Where one turn sends some rows of the set: a few examples, then the rows asked:
guz: [ 17  35  -3  32 -35 -19   2  57 -38 -25   5  -4   0  -5  25  -7   2]
kifol: [  4  11  19 -17 -28  58  -3  54   6 -16 -26   0 -27 -31 -21   7  20]
sova: [ 61  55 -17  28  10  -3 -14   2 -22  -7 -29  -3 -13 -12 -68   8  28]
Vezif: [  0  27  17   6 -17   4  -6  46 -10 -26  20 -20  22  10  16 -11 -20]
Leku: [-11  30   7 -30 -20  37 -20  47  13 -27 -34 -23 -18 -20 -17  -4  36]
nobof: [ 20  61 -16  -2 -15 -27 -17  -8 -15  -7 -41  11  -3  -7 -56   6  41]
Kib: [ 56  53   4  21   9 -28 -13  -2 -29 -11 -23  10  -1   3 -55  -2  38]
Midav: [ 57  46  -2  11   1 -17  -9   1 -16   2 -42  17  -9 -14 -72   8  29]
lon: [ 59  49   3  16  -6 -24 -10 -16 -11 -26 -39   3  -9 -11 -67   1  30]
tonu: [ -2  45  -4  11 -21 -31  -2  56 -22 -14  -2 -17  30   5  -5 -29  -4]
Nem: [  9   1  43  36 -33  -6  21   6  19   4 -39  -4 -10  -3 -49  41  -3]
Vif: [ 29   7   6  -6 -21  28 -32  60   2 -32 -32 -13 -35 -19  -7  19  43]
Dero: [ 40  55  -3  14   0 -35 -16 -23 -19 -11 -12  10  11  12 -41  11  11]
sor: [ 31  14  45  45  -1 -18  19  18  20  -9 -37 -43   5   2 -40  10 -17]
lir: [  4  11  37  43 -42  -9  20  14   6   3 -37  -2 -10  -5 -59  37 -16]
mema: [ 14  50  -6  41 -20   7  19  47 -41 -14  18 -12  10  -9  -1 -18 -17]
rep: [ 12  -4  24 -16 -36  44 -17  51  16 -35 -25  -8 -24 -22 -30  10  26]
goke: [ 59  59 -13  25  -5 -26 -16  -2 -29 -24 -37   2 -23 -12 -27   9  41]
Vavag: [ 13  18  16 -28  -9  44 -31  10  20 -26 -26  -5 -24  -9 -27  26  30]
Vifoz: [ 12  38  14  31 -37 -17  20  40 -29 -31  12  -9  19  -4   2 -28 -19]
val: [  8  38  20  22 -16   3  12  53 -36 -25  19 -10  13   0  15 -28  -2]
nosif: [ 22  48  10  29 -12 -11  22  49 -33 -12   4 -13  20  -9  -2 -36 -23]
kop: [ 13   6   2  -1 -24  58 -16  62   0 -13 -15  -5 -27 -22 -33  22  26]
Gele: [ 26  16  44  45  -5  -8  11  34  19 -14 -39 -47   0  -3 -52   7 -26]
gep: [  0  38  44  39 -23  22  33  -1  10 -22 -41 -34 -26 -22 -34  12 -17]
zofa: [ 14   8  23 -17 -19  47 -21  43   1 -22 -21   7 -30 -15 -27  16  49]
viza: [  0  26  50  37 -22  18  38  -1  17 -18 -34 -34 -17 -14 -16  13 -13]

Dero turns into Vezif
Vif turns into goke
Now find these:
tonu turns into Leku
lon turns into Vifoz
Midav turns into nosif
sor turns into viza
sova turns into mema
lir turns into Gele
val turns into zofa

Where one turn sends some rows of the set: a few examples, then the rows asked:
vula: [-80  24  18   4 -18 -20  34  -9  18  -9  22  15 -21  -3   8  42   6 -18]
geg: [-76  14  35   2  -2 -28   6  43  -3  38  22   4 -18  18   4  43  70 -16]
Sanav: [-72  26  13  14  13 -32  11  -3  35   0  20  39 -27   3  14   6  17 -26]
firu: [  4  41   7   7  -8 -26   9  21   7   7  19 -17 -41 -14  -5  87  90   0]
Velip: [ 31  24  25   9   2   6 -14 -42  18  14  22  22  -2  11  -1  25  14 -11]
libuf: [  4  41 -12  22  17 -12 -14 -41  -7 -17  29 -12  29  -1   0  47  38  12]
pap: [-73  39  36   7 -22 -32   3  26   4  35  42  -1 -20  21   0  32  66   1]
zemus: [ 13  -8  28  -2  23  22   1 -24  21  -7   4   5 -11  -5  13  57  29 -48]
Vob: [-84  35  24  10   8 -28  -6  36  18  27  34   5 -11   6   4  35  78   1]
Zav: [ 29   7   9  15  12 -22  -8 -31 -27   5  17   0  -3  32   7  27  31 -33]
sis: [ 14  38  -1  14   7 -34  -3  30  -6  33   8  12 -25  -4 -15  70  83  17]
Pubos: [-73  13   7   9   7 -27  23   9   4  17   2  45  -1   1  -1  32   2  -6]
pelat: [ -2   1  -4  14  46  -5  -7 -19   0 -30  10 -18   5  -5  20  57  55 -44]
sumov: [ 17  40   8  15  11 -39  -9  23  18  18  20   3 -53   0   1  50  97 -12]
gibo: [  1  24   6   9  29  23 -12 -31  30  -7  11  13  25 -25  -1  60  28   5]

libuf turns into pelat
sis turns into firu
Now find these:
Vob turns into geg
gibo turns into zemus
vula turns into Sanav

Where one turn sends some rows of the set: a few examples, then the rows asked:
bala: [-14 -40 -22   6  21 -16 -14  -6 -11   3  10 -18   7 -29  31]
taz: [-42   6  -8 -25   6   4  17 -34 -42  -5   1   4  11   8 -27]
Vivi: [ 12 -24   8  -8   1  12  26   9 -11 -33 -40   0  24  23   2]
Sano: [  7  31 -17  36  -5  14  38 -11   3 -10   8 -21  24  17 -15]
gusig: [ 29 -11   5   4   6   1  -2  34   0 -16 -24  30   5  31   4]
noz: [ 25  15  11 -16 -12  -9  34  12  -6  24  30 -17  13  21 -35]
saru: [ 22  37  11 -33  -4  15 -11  17 -13 -18 -13  -3 -45  10   6]
nume: [-11   3  13 -17 -26  43  -4   4  -4  -9  13 -17 -29  29  22]
gilu: [  2 -29 -21 -11   5 -16 -36   4  40  -1   2  25  20 -18  16]
fadof: [-29  39 -29 -11  14   1  -6 -14 -41 -17  -6  18 -15  13 -14]
kasa: [-40  28 -20 -14  -1  24  32 -13   2 -33  16  -1 -14  29 -15]
kela: [ 15  26  27 -36 -15  24  12 -15 -19 -10 -14 -37 -22  -5  -3]
rovo: [ -1 -31   0 -15 -16   3   7  26 -32   9   8   0  11  39   1]
nikif: [-28 -28 -28 -15  40 -19  23  -6  33 -28  15   6   2 -20   1]
ziso: [ -1   6 -21 -30   6 -31 -30 -14  26  24  29  15  12 -35 -13]
Bazu: [  1  42   1  39   7  16 -13 -27  -2  20  15  12   4   3  -7]
duv: [-12  -8  11 -22  17   4  -7 -17  40   7  39 -20 -30 -35  18]
Soduv: [ 14  26 -38  -2   3 -20 -32 -22  13   3   0 -16  11 -46   6]
bovu: [  3  -8 -14 -48  27 -38  17   2   2   1  26 -25 -16 -38 -10]
kebis: [ -1  -2  39 -36   2   8  37  -7  28  -1  14  16   7  17 -38]
belu: [ -4  15 -51 -35  11 -25 -15  -4  20 -36 -14   2  -2 -32   1]
pereg: [ -4   3  29  31  -7  32   4 -37   4  15   6  -6  26   3   0]
Vemi: [ 28  -5  -8  11  21 -11  13  -1  31 -15   1 -40  -3 -40  23]
kote: [ 11  19  18  -9  16  -8  11   8  21  18  28  41   4  22 -40]
bemo: [ 16   5 -13 -39   0  -3 -28   6  55 -23  -3   4 -17 -28  16]

pereg turns into kela
gilu turns into Soduv
kote turns into fadof
Now find these:
Sano turns into nume
bala turns into Vemi

